128 stands for zero in the data rows.
Here are some points, each followed by its number:
Array([161, 143, 146, 167, 161, 162, 145, 159, 158, 174, 165, 140, 175]) 0
Array([160, 170, 160, 143, 218, 165, 166, 151, 163, 148, 160, 162, 174]) 1
Array([146, 155, 164, 162, 145, 144, 162, 163, 151, 148, 148, 189, 140]) 2
Array([154, 179, 164, 157, 157, 145, 158, 150, 156, 147, 157, 163, 143]) 3
Array([168, 151, 150, 164, 247, 191, 143, 165, 164, 161, 168, 145, 170]) 4
Array([148, 169, 161, 166, 146, 140, 170, 139, 143, 146, 150, 227, 140]) 5
Array([145, 170, 164, 163, 141, 137, 176, 146, 145, 148, 151, 185, 148]) 6
Array([151, 140, 159, 204, 139, 151, 151, 203, 153, 162, 148, 146, 147]) 7
Array([152, 184, 168, 144, 148, 142, 171, 143, 154, 143, 152, 167, 150]) 8
Array([146, 209, 164, 149, 168, 146, 174, 148, 152, 153, 148, 172, 141]) 9
Array([148, 154, 162, 149, 161, 151, 162, 157, 163, 156, 164, 169, 148]) 10
Array([174, 179, 157, 161, 193, 173, 156, 169, 154, 152, 151, 141, 160]) 11
Array([157, 155, 152, 179, 146, 150, 151, 153, 164, 157, 156, 159, 145]) 12
Array([149, 146, 159, 161, 150, 150, 159, 164, 154, 158, 156, 165, 157]) 13
Array([161, 157, 156, 158, 147, 149, 158, 152, 158, 150, 153, 179, 161]) 14
Array([168, 141, 151, 147, 218, 194, 149, 166, 164, 158, 159, 139, 192]) 15
Array([152, 157, 157, 152, 162, 154, 157, 152, 154, 159, 157, 166, 159]) 16
Array([155, 148, 158, 159, 142, 149, 161, 170, 155, 152, 149, 153, 169]) 17
Array([179, 145, 155, 136, 153, 181, 151, 166, 159, 147, 146, 144, 169]) 18
Array([145, 142, 156, 159, 144, 157, 151, 182, 148, 159, 152, 147, 148]) 19
Array([166, 141, 148, 152, 157, 177, 143, 159, 161, 166, 152, 142, 162]) 20
Array([147, 151, 151, 152, 138, 149, 147, 154, 163, 154, 159, 160, 145]) 21
Array([162, 151, 149, 165, 142, 155, 153, 170, 143, 160, 141, 152, 148]) 22
Array([156, 175, 156, 195, 195, 158, 153, 154, 151, 159, 160, 154, 146]) 23
Array([150, 172, 172, 177, 150, 149, 185, 146, 149, 142, 147, 167, 140]) 24
Array([140, 195, 169, 158, 167, 140, 165, 146, 148, 148, 168, 175, 141]) 25
Array([155, 157, 154, 140, 165, 176, 149, 160, 163, 148, 153, 164, 152]) 26
Array([144, 153, 158, 155, 181, 150, 165, 152, 149, 154, 160, 167, 155]) 27
Array([145, 179, 163, 151, 154, 141, 174, 153, 159, 147, 151, 167, 143]) 28
Array([159, 176, 165, 138, 153, 148, 166, 146, 151, 143, 152, 181, 149]) 29
Array([153, 150, 152, 163, 140, 150, 145, 157, 162, 160, 163, 150, 146]) 30
Array([161, 138, 152, 142, 152, 194, 148, 169, 165, 156, 153, 144, 170]) 31
Array([152, 165, 159, 154, 143, 146, 158, 149, 151, 142, 148, 199, 142]) 32
New points follow, each followed by the numbers of its two nearest points above, looking only along the 3 directions in which the numbered points spread most, nearest first.
Array([142, 169, 161, 141, 143, 144, 163, 149, 149, 147, 146, 154, 146]) 14 2
Array([143, 225, 160, 133, 166, 148, 185, 140, 154, 146, 145, 162, 147]) 9 25
Array([164, 153, 152, 178, 159, 152, 147, 165, 157, 160, 153, 160, 147]) 12 13
Array([149, 141, 152, 166, 171, 165, 149, 202, 158, 171, 167, 141, 171]) 0 20
Array([150, 174, 171, 176, 179, 144, 172, 150, 147, 149, 153, 178, 145]) 25 9
Array([174, 150, 153, 192, 155, 152, 154, 161, 157, 153, 156, 159, 160]) 12 22
Array([153, 142, 153, 159, 175, 173, 146, 188, 147, 175, 164, 136, 170]) 0 20
Array([144, 134, 152, 205, 141, 167, 143, 204, 153, 170, 160, 144, 146]) 7 19
Array([142, 156, 161, 151, 180, 152, 160, 156, 157, 154, 165, 144, 156]) 27 16
Array([145, 189, 168, 138, 188, 142, 184, 137, 143, 146, 158, 171, 151]) 9 25
Array([178, 160, 157, 210, 158, 147, 153, 164, 154, 161, 161, 153, 156]) 12 7
Array([159, 144, 146, 183, 177, 172, 145, 162, 176, 167, 170, 142, 171]) 0 20
Array([154, 142, 164, 190, 141, 154, 161, 162, 148, 149, 153, 165, 153]) 12 22
Array([162, 160, 163, 145, 176, 170, 161, 151, 166, 148, 160, 160, 158]) 26 27
Array([171, 141, 152, 155, 216, 197, 147, 180, 159, 162, 165, 143, 184]) 15 4
Array([149, 162, 155, 161, 180, 148, 154, 148, 153, 156, 163, 163, 152]) 27 16
Array([148, 146, 150, 142, 208, 176, 148, 171, 164, 169, 170, 141, 178]) 15 11
Array([156, 139, 152, 145, 145, 185, 147, 166, 153, 160, 157, 138, 191]) 31 18
Array([154, 148, 163, 255, 172, 146, 163, 159, 158, 154, 166, 192, 147]) 23 7
Array([164, 139, 148, 220, 142, 166, 144, 164, 153, 170, 166, 161, 159]) 7 19
Array([163, 155, 155, 141, 167, 174, 154, 166, 166, 148, 150, 158, 161]) 26 18
Array([151, 150, 161, 179, 146, 148, 164, 162, 162, 151, 157, 164, 158]) 12 13
Array([147, 156, 152, 171, 153, 142, 154, 154, 160, 164, 164, 153, 154]) 12 13
Array([153, 159, 156, 137, 159, 166, 158, 153, 160, 151, 153, 155, 172]) 26 16
Array([160, 162, 155, 147, 162, 166, 165, 161, 155, 152, 145, 153, 168]) 26 16
Array([159, 152, 158, 161, 148, 152, 157, 150, 143, 152, 161, 185, 153]) 14 10
Array([174, 144, 151, 164, 145, 170, 145, 156, 166, 163, 170, 146, 174]) 20 0
Array([154, 153, 152, 150, 148, 157, 146, 147, 145, 150, 157, 175, 145]) 14 10
Array([146, 177, 151, 180, 161, 143, 158, 150, 155, 169, 160, 151, 149]) 12 3
Array([170, 157, 158, 148, 207, 162, 154, 164, 158, 154, 158, 148, 167]) 11 1
Array([143, 162, 159, 143, 140, 142, 159, 168, 144, 153, 147, 150, 145]) 21 14
Array([164, 144, 145, 177, 169, 161, 147, 156, 172, 170, 161, 142, 176]) 0 20
Array([152, 150, 162, 208, 158, 151, 158, 178, 146, 164, 150, 140, 149]) 7 12
Array([167, 163, 152, 138, 149, 160, 148, 140, 163, 148, 164, 146, 158]) 26 16
Array([155, 174, 148, 164, 171, 146, 151, 144, 157, 161, 169, 151, 156]) 27 16
Array([157, 148, 155, 186, 151, 153, 152, 158, 148, 154, 154, 189, 143]) 12 13
Array([160, 190, 161, 151, 189, 145, 173, 140, 147, 143, 151, 174, 153]) 9 25
Array([170, 157, 157, 149, 167, 159, 156, 152, 159, 152, 151, 152, 171]) 26 16
Array([163, 205, 154, 142, 192, 192, 160, 151, 156, 152, 150, 158, 168]) 1 11
Array([141, 158, 155, 165, 147, 142, 159, 145, 149, 164, 159, 176, 150]) 2 3
Array([157, 142, 157, 255, 170, 147, 154, 173, 150, 154, 158, 183, 147]) 7 23
Array([163, 148, 154, 192, 166, 149, 157, 153, 147, 154, 154, 158, 156]) 12 13
Array([143, 144, 150, 156, 175, 159, 146, 156, 155, 174, 171, 138, 163]) 0 20
Array([174, 176, 150, 144, 151, 160, 151, 140, 158, 151, 157, 151, 174]) 26 16
Array([153, 155, 162, 144, 146, 147, 174, 158, 158, 142, 144, 170, 153]) 14 10
Array([165, 151, 146, 147, 149, 186, 146, 155, 155, 172, 152, 136, 160]) 20 31
Array([148, 155, 160, 162, 177, 151, 156, 173, 149, 159, 163, 147, 154]) 27 16
Array([177, 145, 148, 194, 147, 172, 149, 160, 165, 162, 161, 152, 179]) 0 19
Array([149, 173, 164, 197, 159, 141, 178, 180, 144, 155, 143, 152, 146]) 12 24
Array([149, 147, 159, 153, 142, 154, 155, 162, 154, 156, 151, 145, 164]) 17 30
Array([143, 146, 150, 160, 156, 175, 145, 181, 156, 180, 157, 137, 148]) 0 19
Array([170, 138, 155, 149, 204, 204, 151, 173, 167, 157, 160, 142, 191]) 15 4
Array([171, 148, 146, 153, 151, 184, 145, 155, 157, 170, 152, 136, 160]) 20 31
Array([143, 207, 158, 164, 142, 135, 173, 139, 158, 150, 167, 239, 146]) 5 9
Array([157, 157, 147, 151, 150, 163, 149, 148, 169, 163, 167, 156, 179]) 26 16
Array([172, 141, 150, 155, 226, 193, 148, 176, 168, 162, 154, 137, 192]) 15 4
Array([167, 175, 160, 136, 212, 170, 162, 153, 161, 149, 158, 149, 181]) 1 11
Array([174, 146, 150, 164, 206, 190, 143, 168, 166, 162, 160, 141, 175]) 15 11
Array([144, 182, 165, 144, 154, 143, 176, 139, 145, 144, 158, 236, 148]) 5 8
Array([167, 147, 157, 137, 161, 171, 162, 152, 159, 147, 150, 151, 166]) 26 18
Array([164, 146, 150, 137, 185, 232, 145, 157, 157, 157, 157, 142, 168]) 15 31
Array([172, 144, 150, 150, 201, 188, 150, 203, 168, 168, 152, 140, 202]) 15 4
Array([193, 143, 151, 178, 187, 176, 144, 178, 162, 159, 159, 142, 180]) 0 11
Array([150, 162, 155, 149, 199, 163, 157, 171, 157, 154, 157, 145, 167]) 11 1
Array([174, 145, 151, 152, 224, 199, 153, 193, 171, 160, 158, 146, 195]) 15 4
Array([151, 255, 159, 134, 176, 147, 164, 134, 147, 143, 161, 189, 153]) 9 25
Array([155, 178, 168, 169, 157, 142, 179, 151, 158, 147, 156, 237, 150]) 5 9
